Each path is a new rotation, seen through one point. The rows after it are directions, each followed by how far the rotation turns it, in degrees each step (0 if it stays put).
Each turn is a multiple of 5 degrees from 10 to 175, or 0.
Each row of a path follows its step; steps can be skipped.
path 1
step 0: [-95 282 295 -271 -10 -65 71 366 45 -189 6 199 -50 -391 72 249 -260 21 -136 -3 22 71 -177 -284 -17 196 92 -130 74 324 -105 21 -260 19 112 -385 -222 205 -277 87 187 -215 149 44 -17 212]
step 1: [-96 79 -29 170 -25 -167 -28 501 -9 -301 80 205 -173 52 -91 -76 -241 93 -47 -253 -371 -202 -99 -169 -36 8 137 -344 -66 143 -253 -188 -18 181 -32 -160 -214 368 -115 108 295 -142 -166 95 -307 22]
step 2: [-367 -59 -89 146 -179 -306 49 151 -50 -319 -61 5 102 -218 -125 -383 -157 -65 -74 -76 -97 -193 -210 119 50 150 195 -188 -59 163 -260 154 37 -242 -123 -97 -94 -108 -117 -19 73 -48 -201 499 -359 230]
step 3: [-278 487 -50 -59 -34 -328 -69 -228 101 -220 -153 210 41 -174 -134 71 -106 -274 -21 -24 14 89 -183 187 -22 0 148 8 75 243 24 -16 -74 70 167 -408 -318 -46 -235 155 131 155 -113 466 -41 246]
step 4: [-158 532 -244 -81 -178 -47 -176 56 100 -142 155 218 -158 3 -296 -9 133 -11 -17 -28 -420 -139 -387 46 -120 -52 403 177 11 209 -195 -160 -265 133 -70 -100 -90 72 -124 316 127 -130 30 -32 13 98]
step 5: [-200 176 -164 152 -71 -365 -162 105 251 -197 215 19 -146 -258 -442 -63 93 -3 -296 5 -25 -107 -310 -285 -62 366 247 -81 -113 -150 -115 78 -38 -29 -139 150 -34 -244 -285 70 251 -222 136 11 -176 12]
step 6: [-411 326 -34 139 157 -280 -107 69 404 -100 45 214 19 -244 137 -131 -70 -138 -323 60 -25 -31 -257 -208 78 -154 -109 -138 -129 276 85 293 108 32 71 -33 -286 -99 -118 -54 348 -161 312 199 -57 -118]
step 7: [-165 250 50 -75 -138 -115 117 152 -100 -215 227 300 -198 -354 296 -153 44 38 -133 -254 -23 -239 -273 -117 17 -217 227 319 -65 329 -2 53 167 66 -64 -207 -331 236 -171 124 159 30 268 -74 -198 100]
step 8: [-161 -59 -12 149 -86 -162 91 46 -123 -459 485 364 -144 -41 32 143 -73 33 -125 -277 69 -218 -206 -104 -83 133 276 -159 98 -70 -225 45 -10 -139 -103 -489 115 15 -219 149 316 -123 69 100 -93 -9]
step 9: [-329 28 44 -162 40 -162 -175 68 19 -107 -64 200 -146 -212 97 196 -202 92 -203 67 -266 -345 -102 -32 40 -5 -76 -502 196 224 -243 44 -151 -92 -48 -305 -5 -281 -280 34 143 -262 130 308 -166 216]
[-30 43 -26 -70 3 -57 -106 46 105 -36 -15 -13 -125 -34 68 -26 -33 37 -2 -57 74 -93 12 56 123 73 67 -2 -62 13 -73 17 26 -27 95 -2 48 37 14 50 18 17 -50 18 96 -18]	0
[-24 106 32 88 51 19 47 -90 -1 2 34 23 -72 -13 17 -113 141 -25 -7 -5 94 -109 -55 42 -53 16 -63 -31 37 -51 3 -3 -4 40 12 49 -55 -60 51 19 45 -57 43 -85 68 48]	35
[-6 48 1 -28 64 6 28 4 59 5 -72 -18 25 60 17 4 42 47 -28 97 -1 -87 106 6 81 -113 109 -29 81 34 80 -62 36 142 -48 -23 15 60 -56 -40 43 -74 11 41 13 17]	125
[30 -84 132 33 23 25 -26 42 -8 -105 -47 99 -10 -40 11 38 52 -4 -9 -57 39 -107 33 19 -17 -30 -42 -64 -31 38 49 8 -117 13 0 -71 9 20 57 -1 -116 -42 -118 23 -76 9]	45
[12 16 -13 -95 33 -69 -56 117 -89 41 7 -67 3 88 -13 68 138 -61 19 -63 -42 -25 -37 -93 -9 27 -19 -129 15 1 -25 16 -11 -9 62 78 -13 -18 -59 -66 -7 -95 -13 0 23 -33]	85
[28 -45 -62 5 -5 -6 11 28 42 6 -54 53 -30 107 60 33 -37 -139 -34 24 -48 9 -40 91 -39 13 -97 -34 -56 17 -5 -40 36 138 66 -63 56 -42 49 96 64 -36 56 7 -44 -83]	140
[69 -13 -3 78 47 -79 -5 -86 -2 -18 -2 -22 -59 -24 -94 112 -18 -31 -32 -119 84 18 68 -33 26 3 -20 -23 16 -75 60 -111 60 25 63 10 -95 44 -83 36 52 78 -22 0 -54 -35]	155
[4 36 -8 -45 66 -41 -36 -100 7 40 -9 10 -89 67 -106 98 14 -12 -38 91 -65 -81 27 40 -75 27 53 19 17 28 0 -5 -98 -47 -26 41 37 -93 3 72 -107 95 41 66 35 -1]	60
path 2
step 0: [3 -97 -367 -158 277 -447 74 73 46 -61 168 209 -402 -164 65 22 -78 -261 139 270 199 410 -26 111 -109 -37 -343 -162 -147 153 -127 -247 -219 -203 -178 261 115 46 -20 -80 210 169 314 122 -124 -23]
step 1: [-73 -142 -63 246 -64 31 109 406 27 361 134 -74 155 153 -143 -22 275 68 108 11 67 -193 169 -162 96 20 226 54 -224 -181 317 34 147 324 287 3 205 -286 -215 -229 128 78 256 -56 -175 548]
step 2: [-143 99 -177 -185 -175 -299 -73 -256 284 -54 -284 -170 -138 -16 119 -41 553 -245 75 -316 203 91 60 -217 3 205 141 -22 199 -198 -251 -32 -24 -283 145 336 39 95 185 -42 -52 112 -256 -324 208 -95]
step 3: [28 58 -246 -49 -244 332 11 -154 199 295 318 180 284 13 -185 -223 -491 -34 -235 77 176 245 199 104 122 235 -279 183 -19 39 58 -317 -78 -159 -175 210 23 -143 34 -201 290 -25 289 -109 -118 -4]
step 4: [-127 261 75 459 -56 -240 93 74 75 -64 -114 -55 299 184 -57 -134 86 -76 -112 -103 -273 -269 -278 -213 85 153 399 59 37 162 44 -104 -480 246 -21 -75 277 -39 199 8 -222 321 -165 102 -282 170]
step 5: [-43 -24 -78 -203 -240 -136 174 -69 367 -229 -86 146 -226 45 193 200 166 -454 -74 80 -434 71 43 134 -173 301 -317 192 -189 -45 50 -6 215 -84 -167 -184 -223 85 199 -310 -189 -149 176 -231 120 -245]
step 6: [41 90 -408 60 146 -226 232 -5 -63 101 119 365 92 -105 -184 -159 119 610 -192 -118 -68 -57 -113 299 56 -161 -162 -44 -426 -79 107 -239 -315 -151 -20 -20 101 -38 -273 -8 207 169 264 175 47 68]
step 7: [-148 -44 189 -237 -124 -76 182 -103 312 152 -147 -399 86 75 -61 110 312 -121 244 -118 18 43 32 -85 293 35 285 -373 168 146 260 60 12 198 -98 -417 181 129 -292 -225 -338 141 162 -41 -54 249]
step 8: [-212 -350 -156 116 79 -161 -248 -219 263 -178 192 6 95 -210 -380 40 216 -102 35 26 -190 -88 32 93 274 49 -78 220 94 -118 -401 -114 339 -432 -161 225 -103 -22 -71 -160 274 -10 -53 -115 253 -297]
step 9: [76 32 -116 137 -17 376 310 87 55 297 104 -120 359 102 314 -180 -159 205 -99 -29 -216 124 -111 -64 222 99 -352 28 369 -60 10 150 -387 -207 284 39 331 -27 -323 -16 49 87 119 257 -134 9]
[3 -56 13 -130 16 -27 -36 -43 20 2 95 131 40 64 68 19 4 67 5 150 70 -43 -17 6 130 13 -53 43 -35 -45 -44 35 -45 -46 13 9 -39 23 98 21 42 33 42 22 -36 -12]	130
[-6 100 20 18 58 28 45 -68 -95 -59 -6 179 35 20 -22 -47 -36 -143 -52 -47 14 -3 -15 -11 -10 17 -26 58 -51 -19 82 -2 28 -54 2 -121 9 9 13 35 -96 25 -46 13 -50 -19]	55
[-22 2 -83 -28 29 59 -25 -54 45 104 19 -42 15 12 -4 10 43 -2 16 -75 46 -161 50 -42 -95 38 -48 5 -85 2 -23 -38 -45 96 -75 6 -7 2 59 9 -67 -25 10 76 -65 -131]	35
[85 -34 65 6 79 -31 -37 83 -72 90 -35 -59 -61 0 -2 -35 35 -97 -15 -7 89 -2 74 113 54 109 -51 95 26 -14 46 33 -41 43 26 37 41 -17 -12 17 57 105 -45 -23 14 -56]	35
[-21 -58 14 97 -8 -22 20 60 -2 -12 54 50 9 32 59 7 -141 -67 23 -32 -92 -68 -22 12 70 3 -24 5 128 83 15 30 -86 -19 -77 94 35 -59 76 2 -60 -80 -5 21 38 -66]	70
[48 -25 11 80 -55 -70 12 -15 -16 45 52 123 -54 -41 99 -45 19 63 50 -26 78 -37 -18 -67 -15 -2 -26 -69 -37 34 87 40 57 56 -8 34 -47 62 -69 -152 -21 56 -54 -32 74 -32]	70
path 3
step 0: [-53 -88 -28 -68 -197 408 212 -8 -58 -469 107 26 -153 -209 -53 -99 -248 133 163 171 197 -435 326 -119 -47 99 -55 -263 -126 155 287 163 25 125 115 -141 29 -41 23 233 503 -138 -57 49 -61 390]
step 1: [-206 -282 174 357 -128 8 -272 69 -48 -221 186 233 -68 6 -30 -546 85 30 -367 -301 -71 -241 -77 -103 264 28 -137 -90 -35 158 43 -95 -10 107 -106 -71 218 165 130 -183 232 -180 128 329 -301 325]
step 2: [-229 85 191 -106 142 76 -361 -111 127 269 504 -123 -261 -80 58 17 -215 137 -312 -62 -292 234 6 -275 -127 459 -1 -224 23 -31 61 53 124 278 -39 86 -36 77 -47 -53 49 12 334 487 14 21]
step 3: [381 269 -60 218 248 -293 -179 -20 -286 264 -55 225 -211 -243 -102 -390 -399 82 84 -121 -5 262 29 -216 -104 87 -100 -13 118 -3 116 113 61 33 152 169 -389 73 -207 7 -73 -330 201 40 303 134]
step 4: [552 -70 361 102 201 144 -15 -163 52 403 -240 395 59 142 40 3 10 -103 159 -22 -12 242 -330 -64 234 -126 -187 -178 -65 115 -14 -63 125 -296 -142 -1 -48 -176 -12 179 -81 -6 484 63 -3 -285]
step 5: [-111 -80 237 121 157 81 -56 86 123 -40 -323 -201 -211 80 77 360 -200 196 60 -40 -270 294 -242 -131 306 -114 -6 -204 -117 56 215 -15 0 -233 -85 -214 -210 -386 -88 164 -317 -68 -416 -218 262 -314]
step 6: [-80 27 -32 202 -53 -387 19 315 62 -271 -55 -136 -280 294 -281 175 56 67 291 310 -7 -256 -57 6 7 -303 -191 -176 -139 24 -155 251 -11 -348 23 -251 -231 -26 -296 -207 -275 307 137 -290 -52 -32]
step 7: [-130 57 -336 -181 -127 -298 356 190 -73 -340 -178 -54 -71 143 -17 202 144 44 139 148 48 -248 21 -224 71 -35 -346 18 20 76 -106 -86 136 108 -533 9 174 68 -104 157 194 37 -26 204 -253 -568]
step 8: [-399 -111 -337 -175 111 -92 52 191 -235 6 -67 17 -64 249 -212 134 143 -79 -134 -129 294 286 88 -27 -204 -407 315 -226 -5 97 -109 238 -107 378 -398 -169 222 -8 -43 -19 253 -149 -248 110 -92 159]
step 9: [-90 -157 -67 -109 128 -103 56 151 -95 27 513 236 -79 145 131 -56 -195 -324 63 177 259 74 95 -67 -191 -82 75 237 146 28 263 107 -258 91 -113 454 542 -223 -85 -372 -11 239 -81 50 -100 195]
[54 -31 -27 130 -107 65 -1 30 -23 -107 -62 -67 -76 -42 47 37 16 -18 -28 65 -76 -89 23 47 2 -1 22 -18 -13 -82 -60 -19 -44 41 -75 -112 -32 -84 -68 34 39 59 11 1 -53 10]	55
[-18 -13 -33 -59 50 -35 -76 98 -26 -2 40 -105 66 47 -1 -75 32 68 -90 105 -5 -96 61 -66 99 50 -17 -36 -97 48 8 -27 -30 9 -65 -47 -60 109 45 17 -27 4 14 -39 -29 -12]	65
[56 40 77 -95 -31 53 4 24 51 21 54 30 0 119 63 85 -50 -38 30 -8 22 -76 113 -100 -97 67 -83 -29 35 -28 53 -72 -50 22 11 -1 -15 -78 47 48 -10 76 5 45 -21 -51]	155
[103 -41 -102 -131 -50 34 -12 20 -24 57 -130 55 -51 -85 -21 1 53 -7 75 23 103 -22 31 47 17 -6 -61 -12 23 38 -11 17 -23 13 -5 8 -94 71 -7 76 73 -58 15 92 3 -21]	95
[-50 34 30 22 61 53 2 -53 34 -11 -25 82 67 5 112 8 107 31 5 -143 59 -51 -69 -88 79 -2 36 -13 15 16 -83 -44 -53 69 -13 -29 -2 42 -113 58 -14 -20 1 -7 -91 -53]	115
[41 -28 72 44 17 26 63 16 56 28 68 95 0 -40 27 -92 -52 98 -67 -13 17 12 -66 69 -57 140 -25 14 -30 -4 -41 47 -49 -3 -16 -102 -128 -24 38 -61 1 -58 19 45 62 -64]	35
